126 114  61 105 159
102  95  77 138 140
 62  62 128  87 105
Out: 114

 87  95  68 150  94  80  97
105  99 158  94 101 139 101
 92  99  47  61  99  61 101
Out: 95

102 116 107 126  79  91  93
122  65  69 123 123  79  55
 78 156  98  71  81 130 114
Out: 116

109 126 156  59
125 107 109  99
 62  88 102  82
Out: 126

140 126  63  72 151
 32 101 119  47 120
103  83 100 168 149
Out: 126

101 102 101 111  99  94  98
 44  69  99  64  99  94 161
 98  98  99 103 101  98 101
Out: 102

 86  87 107 157 104 112 107
 85  89 103 106  92 107 110
134 125 105 104 113  80 113
Out: 87

122 112  48 106 143 148  69
109 143 130 102 100  55 103
100 112  89 155 114  80 126
Out: 112
---
 63  75  81 101 107 126 121
 43  49  71 105 107 133 124
 43 113  99  86 121 123 147
-> 124

163 151  85 129 158
104 127  75 101 126
-> 126

 52  41 138 151  52 158
138 158  52  41 151  48
-> 48

151 141  70  84
 80  51 123 157
-> 157

125 104 139 121
154 120  96 143
-> 143

108  90  74  87
 74  84  40  65
-> 65

 48 113 106 121 109  64 125
125 124 124 124  62 116  93
111  35  83  67 115  79 101
-> 93

140  79 149  69  75  91
111  68  99  66 141 114
 78  84  91 141 110 118
-> 114

 60 119  82 124 139  55
125 133  59 125  69 138
 56 126 105  94  75 156
-> 138
---
 93 133  66  68
141 125  34  90
 93 133  34  62
⇒ 66

130  78  76  62  44 ⇒ 62

135 162  43  74  58 ⇒ 74

107  64 101 114  47
103 134 105  89 133
⇒ 114

 97 131 142  65  98  93  97
168 129  99  63 137  49 100
⇒ 93

116 102 135 127  46
 92  95  93  94 113
134 131 132 125  49
⇒ 127

 58 106  94 112  93 113 154
 99 116 109 119  80 111 110
⇒ 113

100 116 166 118  96 ⇒ 118

130  34 158 152  50  92 149 ⇒ 92
---
((113, 96, 99, 84, 121, 129), (53, 75, 77, 39, 106, 98)) gives 129
((80, 84, 130, 113), (61, 71, 155, 89), (116, 110, 81, 128)) gives 113
(70, 153, 57, 79, 125, 106) gives 106
(40, 146, 51, 42) gives 42
((83, 131, 49, 85, 94, 91, 103), (59, 75, 60, 98, 129, 123, 56), (81, 122, 115, 117, 78, 94, 148)) gives 103
(159, 154, 68, 94) gives 94
((103, 115, 88, 90), (132, 97, 149, 59)) gives 90
((86, 138, 110, 50), (53, 81, 128, 114)) gives 50
---
[115 144 106 124  47  97 134] gives 47
[156  76 112 106 147] gives 112
[ 52  98 109 119 108] gives 109
[135 122  72 130 149] gives 72
[95 91 74 76 52 69 73] gives 52
[ 55  72  44  59 103 165] gives 59
[93 43 76 56] gives 43
[110  95 135 152 129  97  82] gives 129
[103 120  99  32 110  98 133] gives 110
---
 97 100 123  82  87 107
107  81 160  93  66 105
103 111  77 118 120  96
Out: 107, 103

 88  88  51  38  49  93  98
164 164  80  71  77 165 158
 93  92  66  52  65 100  97
Out: 98, 93

117  40  96 109 Out: 109, 117

124 142  49  39 104 118 Out: 118, 124

132 149  67 106  95  64 112
 76  49  81 107  91 127 142
Out: 112, 76

146  60  32  46 161  92 Out: 92, 146

107 100 166  77  69 Out: 69, 107

112 153  98  99  76 136 138 Out: 138, 112
---
((142, 124, 161, 129, 51), (98, 130, 129, 118, 58)) yields 161
((86, 124, 51, 109, 108, 125, 79), (121, 76, 80, 105, 111, 74, 112), (97, 102, 81, 111, 109, 90, 71)) yields 108
(60, 126, 151, 136) yields 126
((69, 85, 132, 96, 126, 73), (78, 103, 111, 113, 57, 119), (107, 98, 159, 96, 126, 111)) yields 96
(131, 147, 135, 39) yields 147
((70, 136, 132, 127, 44), (82, 142, 144, 132, 43)) yields 132
(58, 159, 95, 84) yields 159
(146, 59, 145, 164, 152, 132) yields 164
((86, 151, 80, 87, 99, 88, 97), (57, 90, 75, 110, 109, 97, 96)) yields 99
((128, 120, 73, 144, 107, 106, 128), (50, 137, 132, 51, 94, 141, 71)) yields 107
---
 81 112 128  81 102  96
 83  86 139  72 105 128
117 111  69 118  86  36
-> 118

 69  37  88  78  84 154 158
 88  92 101 110 117  69  97
 62  44 103 106  91 157 116
-> 91

119 140  96  55
120 155  77 107
112 138  81 119
-> 138

 87  89  62  57  82 107  68
129 113 140  79 126 100 123
120 114 152 147 126  92 141
-> 126

104  90 117 119  85  78
101 113 153 118 100  84
100 103 143 122  90  81
-> 122

 95  76  82 141 104 147
 86  90  87 115 106 119
 98  76  83 142 103 148
-> 142

119 101  79 101
117  54  88  52
139  40  82  37
-> 40

 84 148  92 132 166  90  36
100  95 101  97  94 100 106
 86 132  94 123 145  91  57
-> 145

 68 120 152  79  77
 68 132 105  71  72
 68 100 105 160 129
-> 105

 63  80  75 113  92 117
 40  64  65 120  92 126
 58  77  73 115  92 119
-> 115
---
 76  60  66  44
 65  83 105  79
108 121 113 112
-> 76

 72  89  83  89 103 100
105  94 109 101  96 132
158 115 143 124  63 100
-> 72

 70 159  39  49  77 115
 71  58  47  36 123  95
 57 110 123 166  64 130
-> 70

 72  97  93  95 139  96
 87 125 120 126  88 102
124  41  41  34  91  47
-> 72

106  80  65  49 131
129  41 126  91 115
103  88  60  48 129
-> 106

112 128  70 100 134
143  70  59 122 107
100  52  72 126  87
-> 112

109  98 118 155 130  92
104  98 106 128 112  96
100  99 103 106 103 100
-> 109

100  62 101  99  95  93  93
 55  59 103 124 108  88  93
155 119 103  86  83 110 103
-> 100
